(in the rows, 128 means zero)
X: rows in 3 groups, each row roughly a mix of its group's directions (one row in no group)
X (84 x 11)
[[108 190  96 136 108 144 126 189 117 132 147]
 [125  93 187 116 115  70 145 159 109 121 117]
 [ 81 172  93  87 128 172 137 156 127 132 110]
 [128 149  93  95  88  82 161 157 152 126 161]
 [171  94 171 157 149  95 105  79 125 131 125]
 [117 163  94 138  81  85 136 175 107 136 154]
 [167  87 188 100 138  95 143  96 116 130 122]
 [ 80 152 101 109 131 202 141 132 139 123 111]
 [116  76 167 111 141  76 145  89 153 141 123]
 [ 88 131 167 120 108 151 110  66 165 111 113]
 [ 92  86 187 130 103 113 164 153 115 109 114]
 [163 108 164  68 148  78 151 138 124 136 131]
 [154 140  82 125 167  84 148 129  90 162 156]
 [122 160 141 175  68 110 115 137 156 155 160]
 [104  93 118 106 123  81 133  96 186 152 151]
 [ 78 107  99 116 103 115 118  86 185 110 137]
 [104 133  84 117  76 103 128 151 186 126 143]
 [134 131 153 167 126 110 158 169  74 163 159]
 [111 133 125 147  82  88 149 187 118 148 166]
 [107 138  74 123 105  94 139 103 178 151 163]
 [105 135  94 128  69 103 125 149 186 131 150]
 [161  94  81 107 164 155 104  96 152 107 100]
 [ 96 115 167 138 160 182 109 122 100 125  82]
 [140 100 131 139 159 159 105  64 145  99  91]
 [155  91 196 124 151  97 149 111 101 142 112]
 [193 154 109  88 136 118 125 155 137 162 162]
 [115 156 102 133  73 110 144 192 142 151 133]
 [128 107 162 152 164 142 112  60 144 114  93]
 [157 174  87 143  98 139 100 135 179 151 111]
 [ 77 133 176 147  67 126 146 151 131 137 139]
 [ 97 132 129 155  88 168 150 116 191 154 128]
 [136  80 164  86  93  81 150 106 127 124 147]
 [128 154  80 149 111 162 133  69 161 127 156]
 [152 154 149 148 141 148 140 184  65 137 116]
 [138  95 168  97 148  74 139  91 162 150 134]
 [127  94 188 148 160 126 119  87  92 110 153]
 [120 179 155 138 121 101 102  61 113 147 141]
 [159 182 146 174 147 129 100 137  91  93 127]
 [164 144  67 112 131 149 107 139 176 126  94]
 [113 142 109 125 116 121 130 218  95 134 127]
 [149 102 149 115 160 109 115  61 176 140 123]
 [127 146 126 155 129  88 119  67 134 159 180]
 [102 133  79  82 153 112 144  70 151 136 128]
 [120 172 121 133 129 159 131 188  81  99 107]
 [179 128  87 138 134 169 120 174 156 129  95]
 [153 107 149 203 123 106  98 114  92 134 137]
 [150 123 109 109 194 125 121  63 112 129 127]
 [125 137 149 151  83  50 131 108 106 130 142]
 [ 97 183 107 144  88 146 129 181 108 119 146]
 [143 148 185 176  98 152 131 114  80 130 132]
 [179 135  69 107 150 139  98 142 154 111  97]
 [102 129  65 104 126  97 153 100 166 150 155]
 [121 120 138 135 167 197 112  76 140 125 105]
 [ 94 147 144  91 118 159 160 159  99 131  72]
 [122 108 109 120 155 136 102  63 183 112 112]
 [ 97 113 133 127 115 146 110  66 152  72 105]
 [119 109 186 143 148 128 110  64 113 123  95]
 [151 163  51 138 128 150 116 140 144 140 162]
 [155  98 115 117 136 121 108  61 182 141 142]
 [141 159 112 109  94  48 133 115 133 136 153]
 [142 149  74 169 138 168 102 168 107 142 146]
 [180 140 111 109 153 115  97 174  89 104 103]
 [126 127 125 163 158 179 118 136  89  96  76]
 [139 123 153  81 150  80 159 182 107 142 128]
 [131 126 134 127 167 159 117  45 149 130 117]
 [152 124 171 179 155 130 141 127  76 159 154]
 [ 81 141 102 157  80 167 121 130 112  82 122]
 [121 134 124  92 113  84 127 106 188 154 172]
 [103 143  81 115  77 121 143 168 176 142 127]
 [ 82 113 120 118  90  78 155 158 140 155 162]
 [135 126 120 127  83  61 153 172 124 126 159]
 [150 152 127 115 119  77 119  52 148 134 137]
 [144 169  73 106 100  83 137 147 143 138 163]
 [ 86 132 111 122  64 121 132 143 188 127 136]
 [114 181  75 116  98 160 108 149 142  96 143]
 [110 104 143 131 155 204 136  92 151 116 109]
 [123 118 194 147 133 137 125  72 115  97  98]
 [ 82 139  96 145  90 183 164 136 145 116 145]
 [130 168 160 153  89 109 128 111 142 171 181]
 [170 112 124  95 122  65 146 165 150 128 155]
 [110 137 108 119  88 102 154 204 115 126 146]
 [ 65  92 175 121 100 144 162 138 131 112 130]
 [ 99 158 102  81 118 133 146 199 122 129 122]
 [161 117  88 143 130 108 149 201 113 146 149]]
which group is each row in? (one row of each group first)
[ 75 173 150 164 118 138 112  86 161 114 130]  (37)
[123 131  70 116  92 128 145 182 173 137 123]  (85)
[115 124 116 117 166 216 125 128 141 125 109]  (81)

[136 162 118 140 145 151 137 199  78 129 112]  (37)
[156 151  90 143 113 128 118 135 157 186 178]  (37)
[122 101 176 123 172 169 111  88 126 124  90]  (81)
[105 177  95  88  88 126 123 162 143  99 153]  (37)
[147 106 197 126 145 106 132  68 132 129 117]  (37)
[146 111 176 101 170  97 100 152  96 135  91]  (81)
[192 121 111 159 141  83  93 143 116 145 155]  (81)
[111  79 176 158 103 118 153 173 105 112 127]  (81)
[ 88 101 175 121  97 121 171  86 149 106 122]  (81)
